[ 74 142  81 154 139 172  79  77 171  74 171 163 161  93 172 108 168 125
  99 170  74  74 171 171 159  93  75 105 149 142  75  82]  Vam
[113  91  93 116  89 142  97 100 134 118 130 111 109 154 136  81 121  83
  86 128 116 113 134 134 106 154 123  81 171  91 123 141]  reviv
[113  91 112 116  89 142  97 100 134 118 130 111 109 154 136  81 121  83
  86 128 116 113 134 134 135 154 123  81 171  91 123 141]  bak
[113  91  93 170  89 142  97 100 134 118 130 111 109 154 136  81 121  83
  86 128 116 113 134 134 106 154 123  81 171  91 123 141]  fer
order: [ 81  81  83  86  89  91  91  97 100 109 111 112 113 113 116 116 118 121
 123 123 128 130 134 134 134 135 136 141 142 154 154 171]
bak
miss Vam: [ 93  74 171 171 171 168 108  82  99 105  74 125  75  81 172 154 172 170
 139  93 159  74 171  77 142 142 149  74  75  79 163]
[161]
miss fer: [134 154 170 121 141  89 136 116 154 130  83  93 171 123 100  81 113  91
 134  86 118 111 109 123 142  81  97 128 113  91 134]
[106]
which: [113  91  93 170  89 142  97 100 134 118 130 111 109 154 136  81 121  83
  86 128 116 113 134 134 106 154 123  81 171  91 123 141]
fer
rest: [ 77 171]
[ 74 171 163 161  93 172 108 168 125  99 170  74  74 171 171 159  93  75
 105 149 142  75  82]
which: [113  91 112 116  89 142  97 100 134 118 130 111 109 154 136  81 121  83
  86 128 116 113 134 134 135 154 123  81 171  91 123 141]
bak
loc: [82]
Vam, 31

[113 114 119 134 107 151 101 176 148 129 102 137 104 136 111 138 123 122
 133 140 127 132 141 125  99 111 128  95  77] = Vam
[117 124 121 136 105 170 106 171 135 127 136 153 125 135 127 132 113 104
 148 143 121 142 162 141 107 126 151  95 109] = Vuna
[119 126 124 161 115 158 109 156 126 123 115 132 103 130 130 136 119 129
 150 131 132 142 148 145  99 114 161 101 115] = Pagel
[121 117 119 149 109 170 116 165 128 115 122 121 112 143 125 127 127 127
 144 126 129 140 149 153 108 122 161 111 128] = lave
[115 117 112 144 114 146 103 175 139 118 110 138  94 132 103 118 124 126
 124 145 134 128 145 132 105  98 130  90  90] = gamaz
[150  99 119 109 145 142 131 126 114 119 130 130 123 126 116 129 132 161
 161 115 148 115 124 158 101 103 136 132 156] = reviv
[117 124 113 152 115 154 106 170 129 115 123 144  97 129 113 116 119 123
 134 144 134 134 153 140 108 100 144  92 107] = fenar
miss Vuna: [136 125 127 170 124 105 162 113 121 109  95 148 135 151 104 171 141 143
 136 127 107 142 126 121 106 153 135 132]
[117]
order: [115 101 148 161 115 126 130 161 145  99 123 103 156 119 150 142 109 119
 136 130 131 132 129 126 132 115 124 158 114]
Pagel

[128 131 144 153 126 134  93 150 112 118 119  89 145 153 102 121] : fenar
[129 146 149 156 119 135  89 152 120 114 122  97 143 149 103 125] : fer
[104 146 137 122 116  94 159 118 138 133 127 113 169 129 118 111] : gamaz
[123 140 110 132 125 120 101  76 135 116 101 111 128 136 149 145] : reviv
[121 111 135 142 132 130 101 141  99 121 115  88 138 152 104 112] : Vuna
[145 149 117 144  93 124 147 109  84 142 157 110 117 138 137 113] : Pagel
[145 149 117 144  93 124 147 109 100 142 157 110 117 138 137 113] : folon
[ 95 118  97 171 118 145 127 135 124 133 127 131 102  95 137 128] : lave
[112 139 131 121 105 140 156 128 114 110 149 103 120 148 156 135] : miga
[106 150 133 129 117  87 157 111 127 135 144 120 172 140 119 115] : Vam
loc: [84]
Pagel, 8
miss miga: [135 110 121 120 128 103 140 114 156 112 149 131 156 148 105]
[139]

[131 116 124 122 125 100 133] = gamaz
[127 124 108 120 146 128 121] = lave
[110 141 141 110 132 183 132] = Pagel
[119 118 182 126 128 133 128] = folon
[129 142  97 132 129 133 131] = bak
[119 142  97 169 119 137 149] = miga
[128 118 125 119 133 183 126] = fenar
rest: [ 97 132 129]
[133 131]
order: [118 119 126 128 128 133 182]
folon
loc: [120]
lave, 3
order: [127 128 146 124 121 108 120]
lave
miss fenar: [183 133 119 125 128 118]
[126]
rest: [133 183]
[126]

[ 66 148  66  92 165 184 106 136 134 155] : fenar
[159 117 103 193  67 171  93 115 154 110] : folon
[ 66 148  66  92 165 140 109 125 152 104] : gamaz
[164 155 141  88  76 167  95  79 140 176] : Vam
[164 154 126 109 139 148  92 152  66 104] : Kosuz
[104 148  92 165 152 109 125 139  66  66] : bak
[ 75  63 154  80  71 155 105 114 154 186] : lave
miss folon: [110 115 159 154 117 171  67  93 103]
[193]
order: [ 92  66  66 165 104 152 148 125 140 109]
gamaz
order: [ 66  66 104 148  92 165 152 109 125 139]
bak
rest: [114 154]
[186]
rest: [164 155]
[141  88  76 167  95  79 140 176]

[141 156 142 104 143 122 102 127 106 110 147 124 149 131 127 162  92 140
 127 114 167 174 112 123 112 117 157 139 156  92 119 134] : Vuna
[102 123 120 136 134 122 102 127 106 110 147 124 149 154 127 162  92 140
 127 111 167 170 112 123 112 117 157 139 156  92 119 134] : gamaz
[124 112 120 145 151 145 156 134 145 124 137  94 147 134 128 141 141  91
 125 141 154 142 104 143 102 111 112 122 148 131 130 115] : fer
[147 124 113 109 124 123 125 114 132 124 122 120 119 121 112 131 139 108
 130 130 128 132 123 121 147 123 130 126 137 128 147 115] : Kosuz
[124 111 121 148 148 149 160 133 139 126 136  92 151 131 123 125 141  91
 141 141 157 140 102 146 103 111 113 125 153 129 124 113] : bak
[126 113 127 125 126 120 135 118 137 131 123 142 126 123 134 127 135 141
 136 118 140 125 122 122 128 123 125 128 123 131 136 136] : folon
[102 123 120 136 134 122 102 127 106 110 147 124 149 154 127 162  92 140
 127 114 167 174 112 123 112 117 157 139 156  92 119 134] : reviv
rev: [143 104 142 154 141]
fer
loc: [108]
Kosuz, 17
which: [102 123 120 136 134 122 102 127 106 110 147 124 149 154 127 162  92 140
 127 111 167 170 112 123 112 117 157 139 156  92 119 134]
gamaz
rev: [136 126 139]
bak
rev: [141 125  91 141 141]
fer

[121 140 158 136 112 103  95 135 148  75 120  80 120 132 118  71  86 157
 138 135 109 124] -> Vuna
[109 126 153 135 143 109 134 139 164 112 158 124 110 154 149 119 112 145
  89 130  84 157] -> Vam
[117 121 111 128 159 121 156 133 114  74 149 122 121 109 162 116  97 108
 126 139 109 159] -> lave
[117 121 140 128 159 121 156 133 114  74 125 122 121 109 162 116  97 108
 126 139 109 159] -> fer
[112 127 123 123  99  91 134 130 160 107 141 105 115 120 125  88 101 134
  84 139 139 138] -> miga
[139 124 164 130 158 119 135 149 109  85 134 153  89 109 145 154 110 157
 143 112 112 126] -> bak
miss bak: [153 134 124 145  89 130 109 157 164  85 109 149 112 112 135 154 126 143
 119 110 139]
[158]
order: [139 143 135 126 112 130  89 112 109 157 153 124 109 145 154 149  84 110
 158 119 164 134]
Vam
miss fer: [121 108 159 125 117  74 121 109 122 116 109 156 121 128 126 140  97 162
 159 114 133]
[139]
loc: [148]
Vuna, 8
rest: [149 122]
[121 109 162 116  97 108 126 139 109 159]

[139 134 135 141  89 100 150 122 121 143 135 169 154] -> bak
[122 118 115 142 120 100 167 113 121 165 127 159 130] -> folon
[123 128 165 116 127 148 144 180 127 108 123 149 149] -> Pagel
[120 127 101 103 168 140  65 133 125 111 133  84 111] -> fer
[135 135 124 138 133 110 165 117 140 155 139 156 134] -> miga
[118 135 137  87 136 142 134 148 123  94 121 144 139] -> Vam
[120 127 101 103 168 140  65 133 125 115 133  84 111] -> lave
[125 123 143 144 126 140 106 130 138 153 137 136 135] -> fenar
[132 129 145 150 122 157 148 151 130 140 136 155 130] -> reviv
which: [120 127 101 103 168 140  65 133 125 115 133  84 111]
lave
order: [111  84 133 111 125 133  65 140 168 103 101 127 120]
fer
rev: [121 122]
bak
miss Pagel: [123 108 148 116 144 123 149 127 127 180 149 128]
[165]
rest: [121 143]
[135 169 154]
rest: [138 153]
[137 136 135]

